Rotation paths and how fast each direction turns (degrees a step):
Each turn is a multiple of 5 degrees from 10 to 175, or 0.
Each row of a path follows its step; steps can be skipped.
path 1
step 2: [  0  18   7 -22  -3  47 -26  -5   5 -23 -52  -6  19   0  32  13 -15 -15
  18  14  16  -2  30   2   3 -23  38 -25 -13 -24  -8 -19  -8   7   9 -21
   3  -3 -16   9 -13  38   4  -2 -33   8  19   0]
step 3: [ -5  10  -7 -10 -18 -15  22  -3  -1  21 -26   1  36 -22  -9   3 -31   7
 -19  27  16 -13   7 -34  -5  -5 -10  26 -58 -22  14  19  -9  29 -19 -12
  -6 -39 -33  -1  -2  20  -5 -28   2   5  -5   2]
step 4: [ 10  -3  -9  18  22  -7 -11 -12 -17 -11 -11  12  34  12 -11   5  17  14
 -32  -8   5  13   9  17  -3 -27 -37 -39 -40  19 -14  -5 -34  16  19   8
 -29 -38   3 -18  -2 -18 -46   2  18  -9  -4  -3]
step 5: [-26  10  17   3 -31  18  19 -14 -17 -26  -6   4 -23  22 -21  13  34   6
 -26 -10   1  18  30  -7  12  17   7 -39 -24  -6 -13  -8   9   6 -13 -44
   3  -3  11 -21  21   6   4  27  29  28  15 -34]
step 9: [ 10  -6 -11   0   3  44  -2  12  19  24 -25  10  15  10 -11   5 -29  -8
  -7 -28 -27 -29   0  -2  35   2 -31 -25  -6 -12   6 -20 -43  10   3   9
 -36 -16 -33  13  27   2 -10 -23 -25  22   5  -2]
step 12: [ 11  33 -26 -24 -14  -3  -7 -30  33 -24  17   2  -3 -10  36  27 -10 -10
  -2 -11 -23  11  -5   4  40   7   8 -12 -15  -2  13  14   8   5  -9   9
 -23  14   5 -30  12 -37  -5  -2  23  27  30 -43]
step 13: [-20 -11 -23 -23  12 -20  13 -15 -15  -6 -20 -12 -16   3  23  51  -8  31
 -18   7   8  -6 -37  20  -2  -4  15  39 -14  20  -2  -3 -41  -9   8  -2
  -3  27  -8   4   3  19  24  35   1   9  27 -24]
step 14: [-17  14   1 -14  33  24 -11  13   1  25 -49 -11  -1 -20  20  -9 -38  12
 -12 -17 -14  -2   5  16   9   4  27 -20  13 -29 -10 -20 -28  -8  23   9
   3 -18  -3 -25 -25  35  18   4  12 -18 -24 -31]
step 17: [-16  32   5  15 -16  11  15   6  -8  -8  11 -33  -4  16  24  -3  17 -17
 -10   4  32   2  10   8 -14 -18  -6 -75  10   5   5  -9  -9  -3  -2  11
 -10  -9   3 -46   8  14 -17  -4   0  12  37 -35]
Speeds:
[ 6 -1 -1 -1  4 16 -2 -5 -6 -6 -1  3 17  1 -6  3  5 13 12  4 -1 -3  4 -2
  3  6  0  3 -9  6  5  1  9  2 -7 -6 10 -4  3 -2  6  7 -8  3  0 -8 -1  8]  10
[ -5  -1   4  13 -15  -1   1  -3   2  -5  -5   0   1   5  -4   1   8   6
 -14   9  -1   9  10  -6  -3   2  -6  -6   2  -2  -1  -4   0   7   8   0
   9 -11  -7   2  -7  -4   0  -2  -6   1   5  11]  25
[  3   3   9  -2   5  10   0  -3   7  19  -4   2   3   3  -3 -10   5   0
 -12   1   4  -5   4   4  -5  -6  -9  -1 -11  -2  -6   3   0   3 -12   4
   1   4   0  10  -6  -1  -6   2  -6   4  -6  -4]  60
[  9 -11   2  -3   0  -8 -11 -10   5  -2   0  -5  -1   0  -4   1   2  -2
   1   0   0   3   0   4  -5  -6   1 -10  -6  12  -2 -11 -15  -4  -8  -1
   0  12  -4  -1   1   7   4  -3  -4  -4   3  15]  160
[  1   6   3  -2   6   2  -8   6   9   0   2 -12  -8   1  -1   4   2  -4
   2   5  -2   4  11 -14   0  10   1  -4   0  -8  11  -9  -2 -10 -12  -5
   4  -6  -1  -3   1   5  -1  -8  -3   3  -7 -10]  120
[  1  12  11  -1   0 -12   8  -6  -9  -2   8   5   4   4   6 -11  11  -4
   0  -5   3  -3   5   5   4  15  -4  -2   5   3   4   0 -12   5  -7  -8
 -10  -7   5  -2   2   1  -3   0   0   2  -1   5]  60
[ -3   6   2   4   6  -4  -6   0  -6   3  -2   2   2   5  -5   0  -3   2
  -1  -6   4   7  -2   1  -1  -7  -3  -8   5 -13   3  -7  10   3  -7  -6
   7   8  17   6  11 -11  10  -7   5   3   8   6]  70
